Each named turn below is shown by a few rows before and after it. Which turns, in which order, take the first row of each later pair to the second? The first pair is answered.
K842 (before |-> after):
-0.29 0.47 0.27 -0.87 -0.28 -0.04 1.08 1.38 2.56 0.67 0.12 -0.75 -2.44 2.01 -0.34 -0.47 3.55 1.68 |-> -0.06 -1.73 -0.48 3.02 -1.26 0.52 -0.47 -0.09 3.73 0.05 -0.24 -0.97 -1.18 1.10 -0.54 -0.41 2.53 0.74
-1.90 -1.56 1.21 1.41 -0.54 -0.56 0.02 -0.66 0.51 1.50 -1.60 -0.68 0.41 -1.23 -0.92 -0.47 1.32 -0.74 |-> -1.82 -1.95 0.61 2.16 0.33 -0.42 -0.08 -1.18 -0.69 0.60 -0.73 -0.45 0.93 -1.22 -0.50 -0.71 -1.12 -0.70
-1.90 -0.73 3.45 -0.99 -0.41 -1.81 2.64 -0.61 -0.25 3.19 -2.78 -0.01 1.47 -1.34 -1.98 -0.75 3.10 -0.08 |-> -1.65 -2.41 2.48 2.52 -1.10 -1.74 1.23 -1.69 0.40 2.64 -2.88 0.08 2.48 -2.14 -1.33 -0.79 1.52 -0.43
K739 (before |-> after):
1.07 -0.93 4.15 1.92 1.26 -1.66 0.46 -0.77 1.40 0.13 0.28 1.10 0.61 -0.92 -1.50 2.16 3.40 -3.47 |-> 3.87 0.86 1.12 0.50 1.15 -0.32 -0.83 0.01 2.39 -1.92 1.63 1.37 -1.54 1.19 0.16 2.54 3.38 -2.63
-0.32 -3.64 -0.68 8.82 0.20 0.94 -3.84 0.18 0.62 -3.90 0.70 -1.62 1.78 -0.62 0.25 0.52 -0.48 -0.56 |-> 2.33 0.66 -2.51 3.29 2.52 1.92 -2.55 3.63 -3.01 -5.95 3.53 -1.07 -0.89 2.06 1.27 0.24 -3.19 0.97
-1.40 -2.26 0.41 2.64 -1.27 -1.11 -1.06 -1.55 2.51 1.88 -1.76 -0.11 0.65 -1.58 -1.52 0.43 4.02 -0.87 |-> 2.96 2.17 -3.77 -0.96 0.09 0.51 -1.57 0.99 1.74 -1.40 0.55 0.53 -2.67 2.03 0.85 0.90 2.58 0.65
-0.41 -0.76 -1.58 2.30 -1.19 0.45 -0.37 -1.92 -1.96 -1.58 -0.07 -1.14 0.27 -0.71 0.47 -1.17 -5.06 -0.38 |-> -0.28 -0.66 -1.86 2.51 -1.34 0.56 -0.21 -1.99 -2.10 -1.70 0.08 -1.37 0.07 -0.40 0.58 -1.34 -5.12 -0.29
K640 (before |-> after):
-0.35 0.85 1.03 -1.92 -1.89 0.35 0.02 -0.65 -0.71 -1.15 -1.47 -2.25 -0.18 0.11 0.52 1.14 0.45 2.22 |-> -0.91 -0.53 1.78 0.16 -2.32 0.55 -0.21 -1.57 -0.15 -0.94 -1.79 -2.16 0.44 -0.59 0.18 1.20 -0.41 1.44
-0.10 1.54 -0.32 -1.87 2.17 -0.06 1.97 0.70 -2.63 0.32 1.81 0.79 0.05 0.23 -0.46 -0.77 -2.61 0.66 |-> 0.39 1.26 -0.03 -2.06 -0.78 -0.35 0.53 0.16 1.82 1.26 -0.15 0.44 -0.66 0.56 -0.81 0.28 4.06 0.73
-0.98 0.23 0.15 -0.09 0.39 0.34 0.86 -0.62 -0.96 -0.83 0.09 -0.61 0.47 0.21 -0.54 -1.33 -0.09 -0.53 |-> -0.57 0.76 -0.11 -0.87 0.22 0.41 0.33 -0.33 -0.06 -0.59 -0.19 -0.82 -0.18 0.99 -0.50 -0.89 1.26 -0.19
K444 (before |-> after):
2.36 0.72 -1.03 -2.13 0.65 2.52 -2.20 2.54 -2.08 -2.13 1.84 0.00 1.04 -0.66 1.10 0.65 -5.14 0.81 |-> 1.07 0.06 0.40 -2.12 0.54 1.97 -1.04 2.40 -3.11 -1.35 1.57 -0.05 1.75 -1.79 0.73 0.14 -5.99 0.68
0.47 2.51 1.12 -0.76 0.29 -0.71 0.64 -0.38 -0.62 0.64 3.67 1.90 -2.03 2.06 0.45 2.11 0.55 1.15 |-> 1.20 1.40 -0.31 2.17 -0.67 -0.41 -0.75 -1.48 0.55 -0.31 4.10 1.71 -1.28 1.44 1.13 2.42 -0.62 0.72
-0.32 -0.06 0.34 0.50 1.98 -1.26 0.83 -0.13 -2.54 0.94 0.90 0.94 1.41 -1.47 0.40 -0.14 -3.74 -0.65 |-> 0.61 2.20 0.40 -3.16 2.12 -1.35 1.83 1.35 -1.92 1.26 1.00 1.04 -0.58 -0.19 0.79 0.14 -0.87 0.25
-1.44 0.61 2.31 -4.45 -0.04 -1.14 1.09 1.38 0.93 2.39 -1.80 0.24 -0.91 0.28 -1.32 0.63 5.37 0.67 |-> 2.33 -0.15 -2.33 -0.17 -1.77 0.51 -2.67 0.08 4.66 -0.91 -1.04 -0.37 -1.00 1.51 0.40 1.92 3.88 0.58
Pairs:
Each pair is 2 to 3 turns apart.
-2.28 3.25 2.05 -4.67 2.65 -0.02 3.54 1.93 -3.42 0.90 0.76 0.26 -1.46 0.06 -0.54 -1.52 -1.50 0.98 |-> 1.87 0.33 -3.55 4.04 0.69 1.94 -1.68 -1.15 0.60 -3.20 1.65 -0.73 -0.05 0.55 1.43 -0.69 -5.40 0.41 | K444 K444
-2.45 0.90 4.14 -4.53 1.26 -0.53 1.12 0.47 2.11 2.53 -2.80 1.84 0.95 -1.45 -1.86 -0.05 8.81 1.12 |-> -3.65 -4.29 3.66 4.16 2.54 0.13 0.32 -2.89 -1.77 1.24 -1.51 1.37 5.72 -4.60 -1.94 -1.63 -2.14 -0.90 | K444 K842 K444
0.03 3.76 2.56 -4.55 1.17 0.00 4.01 2.74 -3.65 1.20 0.52 1.34 -1.46 1.28 -1.95 0.85 0.10 0.74 |-> 1.90 0.12 -1.24 3.33 0.80 1.71 0.90 -0.40 -3.28 -1.74 1.81 0.44 1.30 0.94 -0.89 0.40 -7.14 -0.20 | K444 K444 K739
-3.29 -0.35 3.60 -1.09 1.25 -1.43 1.84 0.37 0.30 3.86 -2.71 -0.58 0.63 -2.12 -2.90 -0.63 2.52 -1.43 |-> 2.75 4.04 -1.22 -4.30 2.20 0.44 0.40 2.87 0.59 -0.06 0.00 -0.64 -3.11 1.92 -0.57 -0.35 0.88 0.35 | K739 K739
-0.54 -0.61 0.78 1.21 -0.18 -0.61 0.99 -0.29 -1.83 0.66 -1.27 -0.07 1.26 -2.90 -1.72 -0.45 -3.13 0.87 |-> 1.73 2.79 -0.56 -2.96 -0.17 -0.63 0.67 1.50 -0.34 0.08 -0.81 0.28 -2.03 -0.06 -0.70 0.48 0.07 2.28 | K842 K444
-2.99 1.37 2.97 -1.54 -1.59 -1.64 3.61 1.34 -3.36 2.95 2.14 0.42 1.15 -1.12 -2.18 -0.46 2.17 1.61 |-> 0.16 3.28 0.58 -3.67 -1.68 -0.41 1.90 2.40 -1.56 1.23 2.56 0.29 -1.51 1.52 -0.76 0.66 3.99 2.86 | K842 K640 K444
-0.20 2.30 -1.93 -2.79 0.91 -0.53 1.06 0.78 -3.15 -0.19 0.37 0.03 -3.28 2.28 0.15 -1.18 1.25 -0.64 |-> 0.16 0.49 -3.11 0.38 1.48 0.04 0.28 0.00 -4.04 -1.62 1.21 -0.15 -1.88 1.69 0.45 -1.57 -2.69 -0.87 | K640 K842 K640
-1.49 0.49 0.94 -1.23 1.37 -0.33 1.63 0.78 -3.13 0.23 0.66 0.82 0.38 -0.01 0.30 -0.83 -3.91 1.03 |-> -1.12 0.89 0.76 -1.60 -1.54 -0.71 0.15 0.93 1.93 1.07 -1.46 0.16 -0.85 0.90 -0.06 0.76 4.27 1.38 | K640 K739 K739
-3.37 -0.63 5.15 -1.16 0.66 -1.78 3.20 -1.98 -4.40 4.20 -1.52 0.50 1.54 -3.15 -0.49 -0.88 -1.58 -1.19 |-> -3.93 -1.57 5.18 0.21 -1.02 -2.10 2.29 -2.93 -1.68 4.85 -2.81 0.08 1.96 -3.59 -1.05 -0.51 1.41 -1.22 | K842 K842
3.96 -5.97 -4.27 5.49 0.27 1.31 -0.84 0.61 -1.40 -1.07 1.62 -2.93 -1.35 -0.24 -1.37 -2.91 -2.69 0.15 |-> -0.76 -3.73 1.92 -2.54 0.15 -1.14 4.02 2.89 -2.62 4.21 -0.66 -2.03 -2.67 -0.87 -4.01 -3.59 4.97 0.91 | K444 K842 K640
-2.89 1.11 4.61 -1.56 -0.17 -3.02 3.26 0.52 -1.54 2.49 -3.55 -1.44 -0.91 -0.20 -0.48 1.21 2.97 0.08 |-> -1.56 -2.08 1.55 5.33 0.07 -1.66 0.88 -1.59 -1.92 -0.48 -1.91 -1.77 1.49 -0.87 0.97 0.92 -4.91 -0.41 | K739 K640
-2.81 -1.31 4.43 -1.83 -0.20 0.05 2.64 -0.17 -3.47 3.49 -0.57 -0.28 1.70 -1.18 -2.28 -2.57 0.83 1.27 |-> 0.25 0.10 0.44 -0.34 1.09 1.83 1.51 0.35 -5.79 -0.05 2.09 -0.09 1.27 0.48 -0.74 -2.94 -5.11 1.35 | K444 K640 K640
3.45 -0.88 -3.43 3.72 -2.03 0.74 -3.07 -2.74 4.60 -3.17 -0.66 -0.36 -0.95 0.46 1.00 1.09 2.07 -0.43 |-> 0.10 -0.56 0.33 0.63 -2.81 -1.00 -1.22 -2.09 5.02 0.09 -2.72 -0.26 -0.66 -0.55 -0.62 1.02 6.75 -0.42 | K444 K444 K739
-0.44 1.98 1.48 -5.41 2.24 -1.50 2.18 2.27 -3.89 1.20 0.54 -0.17 -1.32 1.13 0.37 -0.20 0.56 0.04 |-> -0.54 -0.57 1.33 -1.81 -1.22 -1.85 -0.91 -0.06 2.55 2.36 -2.09 -0.96 -0.53 0.50 0.09 1.05 6.90 -0.21 | K739 K444
3.11 -0.50 -2.22 2.46 -1.49 -0.01 -2.64 -0.37 1.53 -3.35 0.69 -0.40 -0.30 1.14 1.36 0.66 -0.81 0.15 |-> 0.09 -0.19 1.26 0.05 -2.49 -1.66 -0.94 -0.38 2.79 0.38 -1.58 -0.41 -0.29 0.37 -0.30 0.67 5.10 0.01 | K444 K640 K640
3.18 0.41 -3.02 1.76 -1.86 1.08 -2.72 -0.36 4.31 -2.12 -0.24 -1.39 -1.42 1.81 0.92 1.89 2.48 0.50 |-> -0.03 0.21 0.92 -0.56 -2.44 -0.57 -0.47 -0.21 4.11 1.21 -2.02 -1.41 -1.62 0.45 -0.63 1.68 6.04 -0.13 | K739 K640
2.53 -1.10 -0.18 2.49 -0.55 0.91 -3.45 -2.62 0.46 -1.08 1.45 -2.36 -1.15 -0.70 2.22 1.54 -1.38 -1.67 |-> 2.42 2.28 0.73 -3.57 1.35 0.52 -0.95 -0.15 -2.50 -0.46 2.14 -1.99 -2.93 0.44 2.34 1.00 -0.60 -0.79 | K842 K842
2.84 2.47 -1.95 -0.76 0.02 -0.31 -0.01 1.40 2.19 -1.45 0.08 1.70 -3.16 0.67 0.23 0.34 -1.99 0.00 |-> 0.05 -1.48 0.29 3.96 -1.37 -1.06 -0.10 -1.02 2.96 0.48 -1.65 1.36 -0.27 -2.16 -0.98 0.42 -1.78 -1.47 | K444 K444 K739
1.66 1.89 0.08 -2.32 -1.79 0.25 -1.11 1.02 4.34 0.15 -1.39 -0.12 -2.10 1.13 -0.37 1.51 7.17 0.70 |-> -0.45 -3.44 -0.24 6.09 -0.10 0.90 -1.00 -1.68 -0.46 -0.90 -0.05 -0.24 2.61 -2.54 -0.78 -0.86 -4.58 -1.71 | K739 K444 K444
-4.29 -0.36 5.47 -3.53 -0.15 -2.54 2.18 0.23 0.40 2.84 -1.64 0.97 -0.71 -0.51 -3.07 0.31 3.74 -1.14 |-> -0.66 -3.08 0.76 4.23 -2.74 -0.90 -3.28 -2.82 5.91 -0.79 -2.00 0.08 0.39 -0.12 -1.55 1.81 2.85 -1.66 | K739 K444
1.94 -0.76 -0.52 2.99 -3.02 0.75 -3.56 -2.59 3.15 -2.60 -0.64 -0.60 -0.56 -0.85 0.40 1.28 1.34 0.33 |-> -2.27 0.77 4.59 -2.91 -1.10 -1.35 1.34 -0.36 -0.82 0.73 -1.23 0.28 -0.67 -2.05 -1.80 -0.42 3.16 0.24 | K444 K444
-0.02 1.92 -0.18 -0.97 3.22 0.39 1.32 3.14 -6.50 -1.67 1.73 1.06 -0.07 0.61 0.38 0.14 -4.39 1.12 |-> 2.49 2.19 -3.06 0.83 2.30 1.50 -0.83 2.73 -4.34 -3.35 1.68 1.03 -0.80 1.93 1.44 0.87 -4.47 1.42 | K444 K444
1.38 1.32 -2.28 -0.22 2.03 1.57 -0.47 0.43 -2.03 -2.80 2.52 0.34 -0.32 1.27 1.08 -0.77 -4.01 0.69 |-> 2.04 0.15 -3.38 2.21 -1.19 1.76 -3.17 -0.90 3.65 -2.12 0.34 -0.41 -0.67 1.42 0.82 0.66 1.56 0.52 | K640 K842
-0.01 0.59 2.31 -2.48 -1.33 -0.51 -0.28 -0.02 1.86 0.79 -0.65 0.07 -0.80 -0.38 -0.33 1.26 6.28 1.20 |-> 1.59 -2.42 -0.44 4.17 -1.18 0.77 -2.76 -2.28 1.38 -2.19 0.86 -0.39 1.57 -1.29 0.92 0.76 -1.40 0.00 | K739 K842 K842
-4.06 -1.77 0.56 -0.19 1.64 -0.08 1.78 -0.31 0.50 2.83 -1.17 0.88 1.72 -0.94 -2.22 0.10 1.32 0.45 |-> -0.22 1.60 -2.36 -3.71 1.86 0.99 0.94 1.83 1.54 0.66 0.30 1.27 -1.69 1.96 -0.72 0.61 1.89 2.03 | K640 K444
2.04 -1.99 -2.57 4.44 -0.99 1.17 -3.19 -2.22 3.24 -2.49 -0.19 -0.54 0.49 0.13 0.18 1.14 -2.45 -0.30 |-> 0.94 0.61 -0.66 -1.07 3.05 0.70 0.99 0.70 -3.36 -2.24 1.93 0.27 -0.18 0.29 0.12 -0.58 -6.94 -0.03 | K739 K444
-1.95 -1.93 1.73 1.74 0.23 -1.14 0.06 -0.95 -1.96 0.57 -0.58 0.85 0.46 -2.14 -0.73 -1.58 -3.77 -0.36 |-> 2.94 0.25 -2.47 1.19 -0.55 0.47 -2.78 0.35 0.98 -2.35 0.46 0.87 -2.16 1.02 1.37 -0.11 -2.25 1.27 | K842 K444 K444
-4.02 -2.89 3.50 2.53 -0.63 -1.47 0.38 -2.25 0.56 2.34 -1.46 0.02 2.24 -1.98 -1.35 -0.97 -0.15 -1.64 |-> 1.31 0.88 -1.28 -0.46 -2.03 0.22 -2.48 -0.80 5.34 -0.44 -0.36 -0.44 -1.89 2.20 0.75 1.08 4.71 0.23 | K444 K444
1.55 -0.56 -0.94 0.34 -0.90 1.06 -1.20 0.13 2.34 -0.01 -0.47 -0.12 -0.65 1.42 1.13 0.00 0.85 0.07 |-> 0.21 -0.83 0.84 -0.42 -1.09 0.29 -0.33 -0.24 2.30 1.50 -1.08 -0.35 -0.34 0.42 0.16 0.09 2.46 0.13 | K739 K640
-2.50 -1.31 3.51 1.77 -2.24 -1.37 0.12 -2.08 2.10 0.92 -1.83 -0.03 2.42 -3.43 -1.96 1.23 1.54 0.17 |-> 1.24 2.78 0.30 -2.78 -2.34 0.04 -0.78 0.33 3.86 -1.13 -0.67 0.32 -1.27 -0.28 -0.36 2.18 4.66 1.98 | K444 K739
-1.60 -4.02 -1.62 4.52 2.08 0.07 0.82 1.00 -2.45 -1.98 2.13 -0.35 1.85 -1.32 -1.05 -0.92 -5.61 -1.30 |-> 1.69 1.49 -2.78 -4.00 2.96 0.58 1.42 4.40 -2.00 -2.82 3.00 0.25 -2.96 3.06 0.04 -0.10 -1.14 0.98 | K842 K444
